(in the rows, 128 means zero)
Each path below is one point turned by a fixed rotation once a step. After each direction that follows a path, write how fast that rotation turns it, in degrees per step (0 if it stays still).
Each turn is a multiple of 5 degrees from 10 to 175, or 0.
Each row of a path follows its step; steps can be skipped.
path 1
step 7: [134 113 130 128 125 125 143 137 118 121 137 125 121 132 146 131 132 139
 132 122 131 136 128 133 130 125 127 121 129 133 127 115 125 113 119 124
 140 110 130 115 129 135 131]
step 8: [113 123 130 121 131 112 119 124 130 122 139 126 120 140 125 123 104 127
 127 125 131 132 137 117 121 124 136 133 118 131 136 138 129 130 127 123
 125 132 142 132 141 124 131]
step 9: [130 122 122 127 121 135 143 115 123 126 127 125 125 130 117 120 137 129
 121 127 131 112 139 119 132 143 126 127 121 118 121 136 120 128 121 142
 133 132 121 141 115 120 132]
step 21: [117 124 140 128 142 129 138 127 129 113 135 118 131 131 122 128 137 124
 133 133 123 116 113 118 136 130 139 120 129 126 116 140 109 127 128 128
 122 139 130 118 122 130 124]
step 22: [135 121 122 146 126 115 128 146 132 137 121 132 124 122 140 111 137 131
 131 125 136 125 124 118 129 127 133 146 139 127 140 129 128 133 120 135
 129 137 123 129 132 124 131]
step 23: [128 112 129 119 137 118 122 128 122 131 121 126 121 121 131 146 126 141
 120 110 119 125 128 135 131 130 121 124 121 127 114 130 147 129 118 131
 120 118 126 129 133 131 135]
step 25: [122 133 122 128 106 133 139 135 129 129 130 124 104 133 123 128 130 128
 119 126 129 140 140 124 128 131 129 131 135 128 129 133 126 136 116 126
 138 140 147 128 125 129 124]
step 26: [116 120 134 127 148 130 135 130 132 126 130 140 130 129 131 126 128 131
 132 132 127 124 149 123 118 149 127 123 132 120 127 136 123 125 123 128
 114 115 122 130 127 138 120]
step 29: [135 113 122 125 130 128 111 129 116 138 116 132 124 145 129 120 133 127
 122 118 117 124 145 134 139 126 127 129 124 117 122 128 135 136 126 125
 126 125 113 128 135 136 133]
step 30: [134 114 126 119 125 131 147 122 118 123 136 126 111 130 118 137 124 132
 129 141 121 134 120 137 120 123 126 133 140 130 122 126 134 111 130 114
 133 129 127 131 129 126 122]
[125 131 132 128 127 132 129 127 128 131 126 134 126 129 130 133 127 129
 127 127 129 127 131 125 129 126 125 128 129 128 126 125 125 125 128 128
 127 133 125 131 134 128 127] => 25
[132 125 128 127 127 129 127 124 128 134 126 127 127 124 128 128 131 131
 126 127 126 131 125 130 129 127 131 126 131 125 128 126 132 130 132 125
 125 132 128 129 130 131 132] => 60
[124 128 128 129 131 131 123 129 131 130 130 126 128 129 131 128 128 131
 130 125 129 131 133 132 129 131 127 126 126 130 133 131 132 129 123 125
 128 129 128 126 131 127 128] => 120
[130 130 123 127 131 126 129 130 128 124 130 129 132 130 128 129 131 131
 126 127 127 125 129 124 130 130 126 122 124 129 129 128 128 129 132 125
 123 131 128 131 127 130 125] => 145
[126 128 124 132 129 125 127 132 130 127 122 132 123 126 126 129 126 128
 127 132 129 131 128 128 126 125 127 125 125 126 132 126 128 126 128 130
 128 130 134 127 128 127 131] => 125
[131 128 128 128 132 130 127 129 126 125 128 123 129 131 131 129 127 128
 128 128 123 130 131 125 128 126 124 133 127 127 127 123 132 127 129 128
 131 130 131 129 128 129 132] => 65
path 2
step 0: [127 120 128 128 108 117 141 129 120 124 116 128 133 129 134 114 139 120
 133 126 133 123 137 127 134 130 123 120 137 137 135 120 141 123 135 125
 137 130 126 119 133 136 127]
step 5: [127 131 126 134 122 111 127 134 134 118 138 135 131 134 131 136 132 125
 123 132 126 107 138 126 138 137 142 122 139 125 129 132 127 123 126 123
 125 124 119 138 139 131 126]
step 7: [137 114 135 127 139 128 131 139 132 128 123 123 133 128 117 129 131 107
 123 132 123 127 130 121 115 140 123 119 131 124 133 132 128 124 113 123
 132 125 128 123 135 142 122]
step 8: [129 128 126 131 117 122 129 121 131 140 128 134 138 130 129 132 121 119
 127 135 133 105 118 127 140 136 132 117 126 109 133 140 125 127 128 134
 131 133 123 126 133 135 124]
step 10: [128 122 132 134 130 126 129 119 140 119 113 143 122 136 123 127 134 117
 138 120 122 119 127 128 115 132 128 124 124 130 134 127 138 111 116 121
 124 130 123 123 131 138 126]
step 11: [147 121 136 116 119 122 132 138 140 121 125 135 119 130 131 138 128 129
 128 139 123 119 127 124 132 132 126 116 127 111 127 135 120 128 126 126
 128 141 117 125 130 127 122]
step 15: [133 129 124 124 121 124 125 133 126 120 142 124 113 145 138 128 131 104
 133 127 117 121 129 128 129 129 129 116 131 134 129 134 133 127 130 129
 135 140 125 123 117 124 129]
step 19: [139 128 134 118 137 124 121 131 124 130 131 132 129 138 117 119 124 122
 135 126 123 135 136 120 129 130 126 110 118 142 130 140 138 116 132 135
 135 130 125 136 134 128 116]
step 22: [121 121 123 129 134 125 132 136 126 125 134 143 125 130 110 112 134 127
 123 120 118 120 144 126 137 133 133 117 121 133 134 129 130 123 129 132
 127 122 123 115 134 130 120]
step 30: [124 120 118 117 117 137 129 131 125 118 120 125 135 133 128 122 122 112
 126 126 137 116 139 129 125 134 124 127 135 121 127 129 120 112 129 141
 134 137 135 123 131 132 138]
[129 126 127 125 133 128 125 126 128 131 128 123 135 126 125 130 123 126
 130 130 128 131 128 127 130 129 127 126 129 125 131 126 129 127 131 131
 131 129 131 129 128 130 130] => 65
[127 130 131 126 127 126 129 131 125 127 129 126 131 124 130 127 127 130
 125 124 132 122 125 130 122 129 127 125 127 125 127 126 130 130 132 129
 130 124 130 125 126 129 125] => 85
[125 132 126 126 132 130 123 130 130 129 130 126 126 127 133 131 130 130
 127 128 125 125 127 132 132 129 130 125 129 130 133 131 127 132 129 129
 128 131 127 125 132 128 127] => 110
[128 129 126 129 130 129 127 128 128 128 129 131 132 132 126 128 133 125
 128 127 130 131 133 131 121 127 125 131 127 129 132 130 130 131 131 131
 127 130 127 125 127 130 126] => 120
[133 130 129 128 130 126 129 128 126 127 127 127 126 123 127 130 127 132
 130 132 130 132 129 127 127 126 125 126 121 128 124 134 124 131 130 130
 126 129 128 127 130 129 127] => 145
[126 126 125 126 127 122 130 128 133 128 129 127 131 130 126 130 133 132
 126 129 128 128 125 131 129 126 129 128 125 123 127 128 127 129 126 129
 129 131 128 134 130 127 124] => 120
[129 131 126 126 123 126 131 129 123 127 131 128 130 128 130 130 129 130
 132 128 128 131 126 128 127 133 132 132 128 126 130 127 126 128 128 130
 132 131 122 127 128 128 133] => 120
path 3
step 0: [132 122 106 125 130 138 124 137 134 127 125 126 118 140 127 128 125 123
 129 116 132 128 133 132 120 117 106 116 139 134 124 124 132 132 138 144
 126 110 122 112 137 121 123]
step 3: [120 129 120 148 111 122 128 123 127 127 137 123 121 130 123 127 123 142
 128 111 137 123 127 130 137 130 119 140 110 133 140 112 121 136 115 133
 119 126 130 116 123 133 118]
step 6: [108 130 118 122 142 128 130 127 134 135 135 119 128 128 122 118 111 146
 122 114 131 135 123 127 123 127 141 109 144 126 119 121 125 124 128 139
 117 124 127 123 134 124 120]
step 10: [127 128 122 139 116 131 125 127 127 142 130 120 133 148 125 120 138 141
 120 111 137 135 127 135 135 138 111 126 135 124 131 130 132 136 114 148
 125 126 118 120 122 119 125]
step 11: [119 124 136 124 117 126 123 125 116 121 133 123 116 132 135 141 125 120
 116 120 132 118 136 124 132 134 130 126 134 134 120 127 138 147 128 149
 119 127 132 110 131 110 116]
step 15: [134 112 117 121 128 129 139 139 142 126 132 132 121 126 121 131 119 140
 130 123 137 131 132 130 131 137 123 138 117 123 140 133 117 139 136 137
 128 122 149 114 126 111 117]
step 22: [123 107 128 134 137 121 127 138 137 139 131 123 124 138 132 124 116 128
 121 130 131 132 126 121 136 145 113 113 127 139 134 130 121 131 121 137
 128 127 139 114 132 123 104]
step 24: [113 136 117 134 142 118 123 111 131 124 129 129 133 126 124 130 118 145
 121 113 128 136 126 127 130 147 126 136 128 129 129 120 131 117 124 124
 148 127 126 129 146 117 121]
step 25: [121 126 108 122 135 116 123 118 132 129 119 126 115 128 120 127 131 139
 131 125 139 125 122 131 136 130 117 146 135 122 129 117 129 131 138 144
 119 103 128 133 124 122 122]
step 29: [110 122 122 130 127 123 117 129 129 129 135 122 132 121 136 128 125 119
 137 134 127 133 122 133 138 138 119 118 117 122 120 120 126 144 125 143
 130 121 115 120 134 128  99]
[128 128 130 127 127 123 126 125 129 128 129 130 125 130 132 130 131 130
 124 129 125 131 130 129 129 132 129 128 136 127 131 130 130 122 127 128
 126 126 129 127 127 130 126] => 25
[133 126 123 129 125 126 128 127 128 123 129 132 131 129 127 130 128 129
 127 127 127 123 125 128 125 128 131 126 130 133 127 129 128 126 133 129
 129 131 127 127 124 124 124] => 170
[133 129 124 130 129 127 130 126 128 128 129 126 128 129 133 125 129 131
 129 132 130 126 128 131 132 127 127 133 126 126 125 130 127 126 125 128
 126 129 132 124 125 125 133] => 65
[128 125 128 132 131 124 131 132 130 128 129 127 126 132 125 125 131 132
 130 128 128 125 126 128 127 122 126 127 130 130 128 125 126 127 126 128
 125 125 129 130 130 130 125] => 115
[129 129 128 129 128 127 125 128 127 126 126 123 129 132 128 129 130 129
 127 129 129 128 131 131 125 127 133 127 125 126 130 131 126 126 131 122
 131 124 126 130 134 123 129] => 95
[127 129 128 126 122 132 126 131 129 127 131 128 126 127 130 130 132 135
 125 126 129 128 130 125 122 126 129 124 127 125 127 127 129 128 124 128
 125 129 130 128 125 125 129] => 10
[129 128 128 133 133 131 128 125 129 131 128 126 127 132 128 128 126 129
 128 126 126 127 130 124 127 132 127 124 125 134 129 129 131 124 123 125
 129 130 128 131 125 126 130] => 175
[124 130 131 128 125 125 126 131 126 126 128 127 125 135 128 126 127 125
 129 127 126 124 128 131 129 130 134 130 125 128 127 126 129 128 127 129
 127 129 126 126 122 129 129] => 45
